Each row is where one point has got to under a steady rotation. How many steps took it there?
The counts run from 0 to 513.
[  2  -4 -11   7  -7  29 -10 -14   4 -34  -2  17 -11  10  -6  -1 -26 -10
   5   5  -8 -21   0   9  -8  -2  -9  12   0  -3  14  17  -2  -3   9  11
   1 -30  14  10  15   4  11  19 -13   1  -4  -9  -8  -1  -4   3  -1 -12] => 428
[  0 -15 -11   7   6 -11  -6   9  -4 -16  -8  -3 -22 -19   5  -9  -5  -1
  13  11   3  16   6 -25  -4  15   8 -29  21  25   5  -1  -9  -7 -12  20
  -2  -4  13  -9  -8  -2 -11 -14  -1   8 -22  -3 -17   0 -19  11 -11   8] => 143
[-14  13  14   4  18 -29  15  -6  -2  14  -7 -10  -5 -12 -16  -6  28  15
  -2  -8   3   3  10 -14   6   2  12   9  -2   6  -7 -17   2   9  12  -2
 -12  18  -8 -23 -14 -18   1  -5   7   2  -5  26  -6   4  -3  -4  16   5] => 104
[-10   5  15  -8   5  -6  10 -24  25  17   9  -2  -9  21 -17   6  12  -4
 -10 -15   7 -10  24  20   7 -10   2  17  -3  -7   3 -10 -12  19  14  -8
   8  17  -5  -2  -8  -4  -6  18   4 -15  18   7 -12  -4   2  -8   3   8] => 490
[ -7   8  -1   2   6  -7   7 -25  21 -14   8   1 -19   3 -10 -19 -11   6
   3  -5  17 -23  30  11 -15   4  -1 -18  -6   3   3 -13   1  -3  28 -14
   4 -13  -3  14 -14   4   0   5  -7   1  -2  12  -6  -7  -6  -5  17   3] => 285
[ -3 -19   7 -11  -7   9 -11  -3   0 -27  -4 -17   4   9   4   8 -22  -3
  -1 -10  17  -3  16   7   6 -17   0  -2  10   3  -2   4 -31  11 -13  11
   2  -6  14 -13  -2  25  10   5 -11   8   2 -13  -4 -12  -8  11 -10 -26] => 300
[ -1 -16 -16   6   2  -6 -17  -1   3 -20  -8   5 -19 -11  -1 -10 -13  -1
  11  13  10   4  15 -11 -12  18   5 -31  15  22   4   3 -18  -7  -7   8
   7 -11  12  -4  -9  10  -4  -9  -3   4 -15  -6 -16  -1 -24  16  -3   6] => 142
[  7   1 -21  22   7   6   2  11   7  -4 -14  28 -17 -17  -1  -4   8  -6
  12  15 -20   5 -14 -22  -1  20   6   5   8  10   8  15  16  -8  -1  11
   0   0   3  -1   6 -22  -8 -11  -2  -4 -25  10  -1  18  -6   8   4   8] => 375
[  5 -14  -5   3  11   2 -20  -9   1 -15  -2  -7 -15  10  -7  11 -19 -22
   7  -7  -5  -5  18  16   1  -5   0   8   9   4  -4   6 -32   3  -8  18
  10 -14  12 -15  -4  16  10   2 -14 -13   2 -14 -35  -9  -3  14  -2 -15] => 93
[ -1  13  -4   4   6 -21   8  -3 -14  -2  -7 -23  12 -14  21   0  -4   0
   0   4   1  17   4 -11 -16 -15  10   0 -14   2 -29   0   6   2 -13   0
  -9 -10  -3 -34  -4   3  -1 -21 -13   3  -4  23  -2  -1  -1  -4  20 -16] => 358
[ -5  10 -11  11  -7  -4  -4 -14  19  -7   7  14 -10  -3  13  -4 -28  -2
  10  -4  -3  -6  16   7 -10 -24 -11  18 -12 -15 -11  21   3   4   1  -2
   6 -21  11  -3   3  12  12   2 -22   0  -3  20  -6   0   3 -12   9 -31] => 125
[ -1   9   2  13  -8   4 -15  16 -18  -3  -4   3 -12   2  -5  10   1   0
   5   3 -26  -5 -25 -17   5  -7  -7   6   8   3  23  11  19 -14  -3  17
  -2  -7   3  25  15  -3   4   6   9  10  -2 -15   5  14   4 -13 -19  16] => 424
[ -8   4  -4  20   2 -17 -16  22  -5   4  -4   2  -7 -11  14   3  -4   7
   9  -4 -17  18 -17 -22   8 -15 -10  11   7   2  -4  12  21  -5 -23  18
  -3  -1   9  -4   4   2   6 -21 -14   3 -21  12  -9  16   7  -3  -3 -22] => 120
[  3   3 -14  11 -13  15 -14  19  10  17  -6  33  12  11  -8   7  10  -1
   7   2 -13  -7 -18  14  -2   7  -2  26  -2 -13  10  14  -4  13  -4  -9
   5   8  -1   7   8  -5   4   9  15 -13  14  -9  19  14  -1  -3 -10  16] => 370
[  4   0   9 -15  -5  10  36   3  -6   4   3 -29   0   3   4   0  23  -8
 -19  -1   7  29  -9 -20  12   2   7   2  15   0  -1  -1   7  10  -3   8
  -3  29   4 -20   3 -21  -8  -8   0   2  -4   7  -4  -5   2  10  -6   9] => 201
[  3   4   2   6 -13  18 -13  13  -6  -4   1   8 -10  13  -6  12   0 -11
   1   4 -17  -8 -29  -7  13  -4 -13  15  12  -6  25  19  15  -2   1  18
   4  -5  11  31  16   0   2  11   4   0   2 -14  -2  13   5  -5 -27  11] => 425
[ 11  11  -3  -8 -11  -1  12  -3  19  16  34  -3   2  14   5   7  -1 -12
  -5  -1   7  -2   5  24 -11   8  -2 -16 -10  -5   5 -13   1   4   4 -19
  16  -5  -7  23 -16   3  -6  -3  15  -7  27  -6 -16  -5   4  -7 -10  10] => 235
[ 10  -7   0   7   6 -13 -13  14  -6  16   3 -12 -16  12  -9  19  11 -12
   5  -6 -17   8  -6  -3  11  11  -4   0  12  18  17  -4  -1  -2 -20  21
   5   8   2  16  -4  -4  -7 -20   7 -13   1 -21 -30   6   2   0 -20  14] => 89
[-16   8  16   2   9 -16   5   4  -2  11 -15  -3   3  -1 -16  -9  20  24
  -7 -10   4  -6  -8 -17   7  -6   1  11  -7   2   2 -16  16  -1  13 -12
 -18  24 -11  -4   4 -15   2  -6   6   4  -8  12  22   6   1 -21  12  19] => 312
[-13   3  -9  16  15 -20 -15  -1   7   5  -7  20 -24 -21 -13 -17   5  14
  12   8  -5 -11  20  -9 -22  17   3 -16   0  12   8  -7   3  -9  10  -5
  -1  -7  -3   4 -10 -10 -15  -3   9   2  -6  10   1  12 -13 -13   8  23] => 135
[ -7   4   3   0 -18   4  -4   5  23  10   8  14  -3  15  17  11 -12  -5
   1  -8  -5   5  -5   4   6 -27 -17  23  -2 -19   2  19   7  15 -13   1
   9   8  15   5   8   7  10   0 -10  -5   6   8  -5   4  12  -9 -18 -29] => 123
[ -7  12  -2   9  16 -13  19 -20  -1 -17  -3 -15  -2 -14 -10  -3   7  -3
   6   1   8   2   5 -11   5   2  16   5   1 -10 -13 -10   0   2  16   2
  -9  -5  -5 -25 -12  -6  11   6 -11  10 -11  34  -6  -3  -6  17  17 -26] => 254
[ -2  -3 -12   6   6   0 -25 -12 -12 -19  -3  -1  -6   0 -17  13  -4 -24
  14   6   1 -12   3  14   0   5  14  11   5  -1   1  -2 -33  -5  -4  11
   2 -29   7 -11  -3  16   7  11  -2  -2   0  -1 -28   1  -5  22  -3 -10] => 245
[ 12   2 -31  17   7  23 -11   1   2 -29  -8  19   9   9  -5  -5 -12 -13
   6  12 -15 -16 -16  10  -3  12   5  19  -7 -13  -6  15  -2   1   6  -1
  -5 -23   1  -6   9  -5   9   1 -19  -7 -11   2   0   8   0  15  16 -14] => 221
[-12  18  12  -2  -4 -27  18 -10 -24  12   5 -24 -12 -16  12   1  14  -2
  -1   5   7  11  10 -15 -10 -12  13  -8   5  -2 -10  -8   6  -9 -10   7
  -2 -13  -5 -12  -4   0 -15  -2   9  13  14  18 -18  -5  -4 -11  -2   3] => 0
[ 15   0   8 -20 -18  14  34  -5   5  -3  15 -24  16  20  13   1   2  -8
 -17  -2  25  23   2   3   9  -9   6  -4   2 -12 -12   2  -4  17  -2 -12
   5   9   2 -16  -7   1   0  -2  -4  -5  16  -1   2 -19   4  11  -6  -1] => 203
[  1  21  -5   6  -2  -4  23   2   4 -16  13  -8  -5 -14  20 -19 -12   4
   0   7   0   6  -8 -20 -12   3  -2 -19  -4  -8  -2  -2  31 -13   7  -1
 -11 -12  -1   4  -1  -2   8 -16 -11  20 -21  24   6  -2   2  -4  14 -15] => 23
[  2  15   0   8  23 -18  14   5  14  16   8  -6 -15  -2  -4 -12   8   6
  -8  -7 -10  -4  -2  -6 -10  17  -5 -14  -8   9   0 -21  28  -9  10 -10
 -11   8 -16  14  -5 -13  -3 -26  -2  -3 -12   7  -9   4  10  -8  11  17] => 80
[ -1   1  11 -12  -6  -8   1 -17  18  24   5   8 -15  16  -9   5  11  -5
 -14 -10   0 -14  18  15  -6 -11  -2  19  -5   4   9   0 -13  17   3  -6
  12  13   5   5   5  -6 -14   8  15  -9  25  -8  -1   5   0 -19  -4  34] => 338
[ -3  -4  -5  14  11  -8 -20  -7 -21 -17  -8  -6 -14  -8 -19  11  -1 -18
  16  10  -9  -6   2   1   6   6  16  10  11   4  -3  -1 -24  -3  -5  25
  -3 -25   1 -14  -2   4   3  12  -5   1 -10   1 -27   3  -7  16   3 -10] => 246
[  9  -1  -8  16  17 -20 -24  13  -3  -3   3 -12 -15  -7  -5   4  -6  -9
   8   6 -19  -1   2   1 -13  17   4 -17   0  26   0 -14   0 -12 -10   7
   0 -14  -3  10  -8   9  -2 -30  -3  -6 -10 -13 -25   6   2   1   3   9] => 87
[  5  -2  -5   2 -10  22 -23  -7   1 -14   5   9  -9  19 -14   7 -15 -12
  -2   3  -8 -22   3  24  -5   1  -2   1   2   1  20   7 -15   2  10   1
  11 -22   9  20   9  11   1  20  13  -4  20 -22  -3   0   1  -9 -10  11] => 36
[-19  16  11  11  19 -20   2  -3  -5   1 -18  -7   0  -7  -7 -12   6  21
  -7  -8   3 -12  -2 -19  -3 -10   2  13 -12  -6  -8 -14  12  -3  11  -8
 -26   8 -14 -12   5  -9   2 -12  -1  11 -11  15  25   5  -3 -18  20   8] => 311
